In the data rows, the value 128 means zero.
Some points, one per row:
[163 122 128  92 151 178 137 140 125 148 143 107 113 131  98 157 130 135
  90 156 139 105 163 124  59  61 163 148 125 138 126 113 157 182 114 144
 143  96 182  69 164 117 119 106 144  90 145 124]
[101 154 127 112 123  94  89 126 132 160 115  63 185 183 171 164  96 109
 134 101  88 139  49 134 104 125 128  98 255 170 142 147 123  90 141 198
 142 165  89 171  99 146 111 134 122 147  96  97]
[168  55  51 103  76 119 181 139  87  86 141  40 109 211 145  79 187  82
 128 154 132   0 101 122 113 111 147 143 132 106  93 139 158  91 119 147
 158 103 152  89 131 152 150 153 146 111 197 101]
[119 195  13 108  70 177 128  47 191  13 237 193 255 255 157  59 186  33
 159 122 131 162 150 145 170 219   0  92 127 175 158 180  97  34 229 100
 124 171  98  98  89 169 239 187 115 209 124 209]
[150  33 127 108 177 132 130 177  93 116 149 140 160  54  99 205 109 187
 117 173 214 125 179 151  98 108 162 148 160 117   0 126  72 174  96 122
 146  98 160 105 171 110  89 108 136  51 115  74]
[142 155  86 148 178 171 128 178 141 135  86 151 119 142 129 136 152  95
 137 100 144 124 150 100 192 126  97 109 118 106 108 136 131 123 156 215
 106 143 191  65  95 152 143 106 227 106 120 101]
[140 198  66  98 122 130 144  58 193 105 144  92 130 221 115  96 178  46
 110 169 114 222 100 106 178 147  31  66   0 183 231 169 110   9 157  63
 126 145  87 145 204 188 169 165  84 169  82 154]
[100 141 203 142 110  33 135 108  97 164  57  24 100  91  61 224  67 216
 179 105 117  95 110 109 124 110 196 203 127 113 136  72 172 180 125 164
 144 113 138 161 105  96  43  22  89 175 164 103]
[122 115 208 165 143 229 127 129  82 170 192  59  84  40 115 239  87 197
 218 111 136 107 138  52  74  79 185 176 120 164 162  96 161 159 157 133
 195 166 190 137 156 126  92  41  66 185 170 115]
[ 21 132 153 114 110 109 141 103 126 196  55  89 136  70  79  86  76 178
 168 138 130 140 127 118 113  49 143 161 116  88 118  55 131 157 132 128
 124 118 101 197 148  67 100 117 112 143 149 136]
[184  75 128  98 177 116 128 170 148 146 100 133 131 106 129 132 121 125
 106 160 146 154 147  99 173 212 115  94 155 113  77 152 107 156  92 183
 104 127  89  93 153  95 120 116 136 177 116  94]
[116 101 174 159 148 125 144 143 120 175 119  72 202  83  88 123  78 172
 115 106 148 172 139 120 223  85 173 175 102 135 136  68  96 214 118 132
 136 167  82 120 117  82  85 117 132  98  50 124]
[ 66 255 148 158 121 141  77 132 125 133 136 129 128  79 158 195 113 133
 148 186 122 146 144 118 140 102 180 172 132 150 111 130 164 169 144 129
 123 126 117 158 129 178 156 134 138 142  94 118]
Here are 20 more points, each followed by its number:
[121 102 212 136 153 109 170 143  27 165  67  91 120  33 117 129 144 166
 159 136 201 142 127 137 118   0 254 175 112  81  98 131  66 185  39  86
 147 223  84  86 123  75 147  88 169  86 149 214] 0
[171 154 117 105 134 154 165 137 141 139  97 103  37 140 123  93 142 146
 118 136 177  87 156 225  45 103 132 164  71 138  94  98 130 109 135 119
 137 117 177  78 111 128 103 122 105 155 192 123] 1
[167 112 139  92 123 138 120  93 132 132 101 129 107 124 133 101 137 135
 112 137 123  75 146 147 156  70  64  72  97 127 137 120 169 104 142 125
 129 143 193 101 173 132 132  91 156 124 158 155] 2
[172  83 124 184 153  97  83 109  89 194 113 151 139  97 153 111  59 187
 176 184 127 103  99 125 141 106 172 108 107  12 127 137 106 181 147 103
 113 189 147 117 132  87  58 112 116 123 187 164] 3
[165 181 162 107 151 173  75  88 117 165 104  98  94  86  96 141 130 157
 107 101 120 134 124 114 152  81 104 165 150 145 188 106 179 117  82 124
 156 202 173 109  26 108 135  60 154  94 166 104] 4
[102 133 147 171 103 102 104 120 164 169 118  25  91  70  72 181 120 133
  95 161 158 157 139 111 118 119 169 120 124 165 191  81  98 174 143 115
 130 114 106 131 129  41 158  30 146 116 118 161] 5
[124  94 125  84  91 138 187 132 113  59 144 186 134 183 149  80 120 172
 102 129 140 115 114 167  72 164 109 133 131  96  78 142  86  48 121 124
 128   0  91  64  77 186 201 147 118 128 140 126] 6
[ 91 138 171 177 113 119  85  74 104 211 148 142 158 156 145 144  65  64
 141 164 127 149  80  79 109 148 108 168 142 181 164 187  79 159 161 177
 118 161 133 148  95 125 111 196 136 143 108  94] 7
[147 128 105 155 124 177 176 144 112 137 121 149 132 176 119  99 154 123
 120 110 121  36 158 119 121 123  68 132 148 130 124 157 120 125 139 128
 108 170 156  80  46  63 112 120 132 104   0 167] 8
[ 55 164 115 125 141 184 128  42 116  97 166  87 158 170 127  84 162 103
 100 113 131 148 148 197 124  44  92 134  64 124 184 123 103 127 182  67
 131 139 104 227 110 123 149 112 102 148 134 193] 9
[114 107  94  95 129 134 147 143  69 132 157 143  95 109 132 209 107 140
 137 100 124  62 137 135  89 139 167 152 151 123 173 108 129 109 197 137
 168 122 164  57 162 153 141 110 104 115 146  91] 10
[141 196 213  94 137 177 145 167  73  78 126 159 114 116 185 135 136 113
 119  92  56 184 135 105 138 164 140 131 216 115  41 137 139 156  97 174
 109 144 156 118 166 221 146 135 124  98 136  53] 11
[170 211  52 103  94 187 144  60 219  34 214 184 172 255 240   0 199   0
  40 127 114  73 205 144 241 184   0  16  98 171 136 192  93   0 225  72
  80 119 177  52  97 242 247 173  66 215 111 162] 12
[155 109 195 124 171  96 111 161 127 135 129 119  85  31 130 187  31 122
  90 143  79 139  98 150 104 165 151 105 155  87 121 137 144 191  85 166
 129  71 135 192 166 143   8 114 161 122 160  70] 13
[133 114 114  97 109 128 132 190 100  97 109  59  95 107 118 159 131 128
 111  80 162  93  98 114  96  95 197 160 147 118  90  83 190 126  67 193
 147 120 187  79 140 156 108  99 132 130 157  49] 14
[124  66 172 167 175 134 101 229 117 174  70 135 125  63  85 172 111 146
 120 144  89 138 182 119  82 187 213 132 130 144 148  89 148 221  59 141
 165 114 151 127 128  95 101  66 155 114 151 103] 15
[105 186  93  86 154 153 126  90 143  99 145 147 129 167 200  25 175  98
 159 102 137 136 128  69 125 100  53 113 125 174 127 165 181  53 186 122
 128 122 137  95  76 123 144 114  86 150 103 118] 16
[127  94  61 123 163 128 106 133 126 131 117 103 136  54 136 100  85 169
 109 100 166 144 124 118 164 107 225 204 111  93 100 129 145 149  18 182
 136 103 163 179 113  66  57 122 177 154 145 107] 17
[101 112  96 107 158 109  91  99 127 203 123  83 104  23 124 175 162 138
 225 112 129 117 129  98 103 126 162 119 135 161 160  95 160 210  65 142
 134 142 117 160 130 109  60 136  98 138 130 113] 18
[115 135 134 111 138 134 127 153 104 120 134 128 121 171 152 146 100  83
  85  76 151  84 159 147 142 157 121 110  79 130 110 149 164  82 146 173
 133  99 148 129 107  81 210 164 120 147 160 120] 19
Which three of these numbered points are nearest to each point below, looking only along the 7 directions in which the first points spread most? Their numbers follow each, nearest first.
[141  65 161 175 171  80 119 182  92 157 123  98 121  59 132 156  73 181
  99 105 121 161 130 115 135 134 207 120 157 176 100 127 130 206  36 155
 146  99 133 144 171  90 104 205 194 133 108 127] > 13 15 17
[ 86 222  74  79  53 168 168 105 164   6 188 221 102 255 162  76 231   0
 130 182  78 136 108 165 197 203   0  71 134 166 143 209 150   0 208  94
  58 136 102 116 114 160 233 179 136 200  83 156] > 12 16 6
[ 77 112 158 135 105  86  61 161  75 155 120 102 105  50 136 149  72 187
 129 152  76 119  96 131  90 123 224 213 152 102 131 158 189 114 128 205
 127  55 107 123 166 172 113 119  71 131 148  51] > 18 3 13
[122  98 118 146  58 145 107 135 137  61 131 221 168 161 100  34 150 122
 158 110  87  29  89 129 165 200 135 128 171 123  92 139 114  46 163 169
  88 112 106 120 106 202 139 158 158 140 129 119] > 6 8 19
[201 182 121 104 132 161 132 114 195  94 147 138 151 155 177 140 112 122
 119 138 118 155  48 114 148 151 123 113 110 153 131 140 177  78 169  28
 113 161  88 112 104 142 144 143 113 118 106 235] > 16 19 7
[169 132  97 127 108  90 156  88 108 103 140  61 142 139 122 136 105 115
 175 121 142 117 124 157 121 140  85 107 166 137 150 124 145 136 119 107
 124 136  63 102 106 106 130 104  56 136 168 126] > 19 7 6
[ 84 127 155 136 104  45 127  88 163 140 147 105 116 111 139 113 121 155
 124 174 108 115 100 129 171 143 107 126 133  64 167  77 164 121 196 141
 131 136  81 142  13 147 112 120  82 139 135  59] > 7 3 5
[150  43 195 150 113  78 131 202  85 169 115 215 105   0  83 174 100 183
 181 202 168 130 147 100  23  86 255 202 154 101  45 104   0 194  51 174
 152 150 131 193 101  75  93 140 105  59 121  54] > 0 15 17
[116  60  51 119 108 217 156 104 163  60 170 255 184 255 127  63 225  14
 135 131 203 132 196 124 151 163   6  67  72 127 171 181  95  32 127  90
  99 111  69  99  70 125 190 186 168 145 115 175] > 12 16 6
[141 123 169 163 155 151  81 195 149 160  93  97 130 111  83 166 122 134
  93 111 147 156 156 115 115  77 173 139 148 163 225  63 139 169  96 131
 163 124 159 152 156  87 177  94 154  62 119 176] > 5 4 3
[119 123 150 124 135 136 170 127 122  77 119  81 118 139 121 177 138 146
 160 101 170  99 143 145 134 128 118  64 192  96 119  82 112 178 117  75
 106 107  93 114 158  84  93 140 115 109 115 115] > 3 17 8
